In the rows, 128 means zero.
One turn sends every row of this set to another row. A few are shown first. Where does it send the rows asked after them?
mezif: [150 117 124  95 151 146 117 191 153 153 114 124 107 145 147 127  99]
tes: [145 127 160 130 133 127 104 134 145 158 100 162 129 134 163 102 124]
vinan: [134  94 115 109 141 159  90 111 147 131 119 142 117 126 157 163 109]
lav: [133 140 118 106  85 113 116 152 112 141 136 152 113 156 109 134 127]
gelo: [163 137 134 124 159 139 125 147 148 117 118  85 114 155 115 144 107]
Fumig: [116 100 106 111 159 155 123 124 138 176 130 145  82 107 132 125 123]
Nuf: [122  83 138 109 165 140 108 127 116 160 134 120 123 156 105 117 131]
mume: [112 179 141 114 115 129 146 120 111 103 134 120 126 112 123 123 146]
lobuz: [111 134  79 129 119 127  96 143 152 120 144 118 104 119 133 150 118]
mufo: [163 143 131 108 121 137 135  76 131 124  96 143 113 137 144 146 145]
vozi: [109 146 160 129  91 148 118 139 141 151 119 145 108  89 132 149 119]
Mabub: [163 133 100 100  87 150 107 101 129 128 127 113 119 101 127  87 115]
guruz: [135 117 159  84 111 124 153 143 126 114 118 112  98 149 103  85 136]
kub: [129 142 124 100 103 145 135 138 131 132 116 192 111  96 137 119 125]
lali: [133 107 138 100 142 113 107 127  89 111 108 114 115  87 141  92 113]
Pof: [113 115  97 108 135 137 126 124 138 123 106 103 146 149  93 118 159]
zudos: [133 127 137  92 116 130 142 147 128 132  83 114 118 183 144  94 107]
Nimak: [161 131 160  96 142 157 132 109 121 147 126 156 105 147 153  86 115]
zibes: [ 98 136 109 113 136 155  96 158 143 121 123  71 110 141 125  99 136]
funu: [116 121 158  67 115 169 137 142 120 147  79 132  90 115 139 115 145]
sare: [138 126 110 101 108 147  97 135  89 109 111 124 139 110 110  87 100]
Fupo: [128  83 139  96 155 174  95 134 152 125  86 104 111 139 134 107 130]
turob: [145 104 129  75 101 126 117 112 120 138 132 105 104  85 159 103 121]
zusiz: [119 167 134 128 105 142 156 120 132 112  99  89  88 132 117 128 112]
lon: [146 156 124 121 158 161 110 155 168 146 107 122 126 101 160 137 133]
dekem: [135 136 130  99 116 158 125 167 163 123 107 101 135 114 114 168 130]
sonid: [ 98 143  74  97 130 167 138 115 138 149 119 120 119 111 135 135 147]
davu: [126 169 148 134 146 135 111 144 106 146 119 121  85 129 122  79 144]

Nuf turns into Pof
tes turns into zudos
gelo turns into dekem
Now find these:
Mabub turns into turob
kub turns into Nimak
lav turns into mufo
Fupo turns into zibes

One turn sends every row of this set to another row. A few are shown first. Where does it send the rows asked after them?
lop: [102 154 162 113  93 134 119 129 140 140 133 145 147 107 144  91 118 115
 117 139 124 138 110 165 138 142 157 167 112 126 133 141 135 159  95]
muda: [129 130 101 144 125 126 162 155  99 123 121  94 151 149 110 139 128 123
 141  98 122 130  79 130 151 114 115  98  89 103 138 117 153 131 132]
naput: [ 92 137 111 117 122 130 123 142 141  79 106 158 126 147 151 137 108 106
  97 135 111 163 139  91 155 115 130 145 165 123 130 142 130  98 127]
Vusar: [124 133 116 160  78 127 133 148 152 125  97 118 122 103 121 140 166 124
  88 115 123 174 126 119 156 124 145 150 100  94 160 103 117 116 127]
kenot: [100 110 133 115 149 148 161 145 137 129 125 134 121 122 130 119 115  94
 128 140  95 165 147 108 137 106 112 159  83  85 171 125 134 119 134]
feku: [109 167 147 110  75 126 146 131 130 150 139 155 138 106 149  97 124 132
 121 138 123 127 119 155 149 142 139 163 121 135 135 125 135 169 112]
Sabe: [107 167 158 113  86 108 128 124 122 170 143 149 138 108 149  98 148 144
 118 131 125 128 136 151 155 138 143 151 153 137 128 128 133 167 126]
guvin: [145 143 109 120 150 154 140 145 144 157 127 141 117 151  89 125 123 154
 103 128  95 104 120 148 132  94 107 138  91 123 112 131 157 152 147]
Zedez: [ 97 129 109 118  91 133 138 140 123  90  94 161 104 139 140 138 137 134
  98 130 134 152 142  95 145 138 117 160 155 111  99 146 106 110 132]
fatob: [ 96 129 111 119 114 126 137 134 140  93 106 162  96 135 148 129 135 134
 107 123 133 148 154 107 147 162 124 147 173 122 100 143 110  97 134]
zari: [ 91 117 146 121 133 141 154 158  97 133 116 102 114 126 131 141 122 105
 119  97 137  99 138 100  97 120 117 115  83 116 142 100 102 128 121]
Zuzu: [143 113 123 154 133 126 149 110  85 160 117 132  85 161 134 113 136 143
 158 106 131 102 137 122 104 121 119  95 115 111 119 130 130 136 150]
gifam: [119 134 136 147 156 153 106 137 141 129 130  88 141 164  98 119  97 120
 147 116 115 123 120 134 116 128 127  97 106 101 121 128 172 119 149]
gek: [162 128 115 136 184 147 157 135 145 152 125 150  91 137 139  92 136 132
 129 104  99 125  94 153 119  92 141 128 116 113 130 121 128 123 135]
vama: [ 79 116 150 126 136 136  89 150 123 127 140  78 144 144 116 150 149 106
 109 123 125  99 137 102 133 127 120 102 110 132 136  89 115 113 120]
Rebi: [134 113 112 155  97 109 106 121 102 148  94 115 129 158  97 151 155 141
 120 106 147 100 126 137 144 131 129  84 101 121 131 126 143 135 130]
Fufet: [133 129 124 150  95 121 129 159 126 133 118  91 108 112 146 147 148 116
 122  97 155 115 137 106 104 131 160  99 121 131 134  85  87 116 118]
romir: [126 129 128 164  97 139 134 125 137 133 113 132  74 108 128 142 141 140
  83 107 111 127 180 119 138 152 129 150 101 119 102 148 149 154 158]
sos: [105 100 131 137 156 114  83 123 174 141 161 125 128 137 126 127 152 106
 111 155 102 151 169 111 148 139 120 126 136 126 148 144 129 111 129]
sezod: [145 130 122 170 140 119 107 125 138 149 141 101 122 161 134 102 152 135
 165 114 128 142 103 121 113 126 140  81 149 105 128 115 121  99 140]
Bagak: [159 149 104 154 139 139  95 139 182 147 129 129 133 147 106 117 151 138
 100 128 102 126  87 151 137 102 148 121 118 130 131 111 138 113 121]
Fogav: [142 113 131 128 171 130  99 122 153 173 102 147 102 143  92 115 158 151
 102 110 123 104 138 168 130 120 140 121 123 121 123 128 129 128 135]
mege: [ 96 151 178 109 124 113 119 125 118 167 149 151 136 110 157  83 136 129
 119 127 121 139 133 147 142 127 147 155 158 124 125 145 128 164 126]
pini: [133 124 100 157 138 100 161 135 133 137 176 130  90 119 171 122 169 129
 120 118  97 153 137 102 154 142 114 131 141 134 116 151 113 136 144]
siko: [ 94 131 111 116 135 126 134 131 146  84 112 163 106 139 161 124 116 113
 111 124 116 155 154 100 153 146 130 139 182 128 119 142 128  91 136]
pil: [112 133 129 132 141 134 140 163 110 117 172  69 117 130 159 134 143 114
 148 122 104 111 121  93 138 113 121 106 132 139 113  91 111 126 142]
Tubig: [ 99 148 171 115 124 120 114 133 129 145 145 144 148 106 156  81 133 114
 121 128 120 153 103 153 139 131 158 160 136 118 133 148 119 154 102]
voga: [ 93 133 110 116  96 137 127 145 127  79  93 160 121 144 137 145 118 118
  91 142 120 158 136  87 151 114 123 158 145 115 118 148 117 110 126]
Nutib: [127 131 139 140 121 152 118 144 129 122 142  78  89 121 141 142 114 121
 136 120 123  91 175 109 105 129 150 105 123 145  98 103 127 135 147]
safi: [152 131  97 124 143 109 151 154 133 173 120 138 124 138 106 126 186 164
 113 112 119 125  88 149 152  99 113 122 123 116 126 114 112 133 132]

pil turns into Fufet
voga turns into siko
mege turns into feku
Now find these:
guvin turns into gek
pini turns into Vusar
Rebi turns into gifam

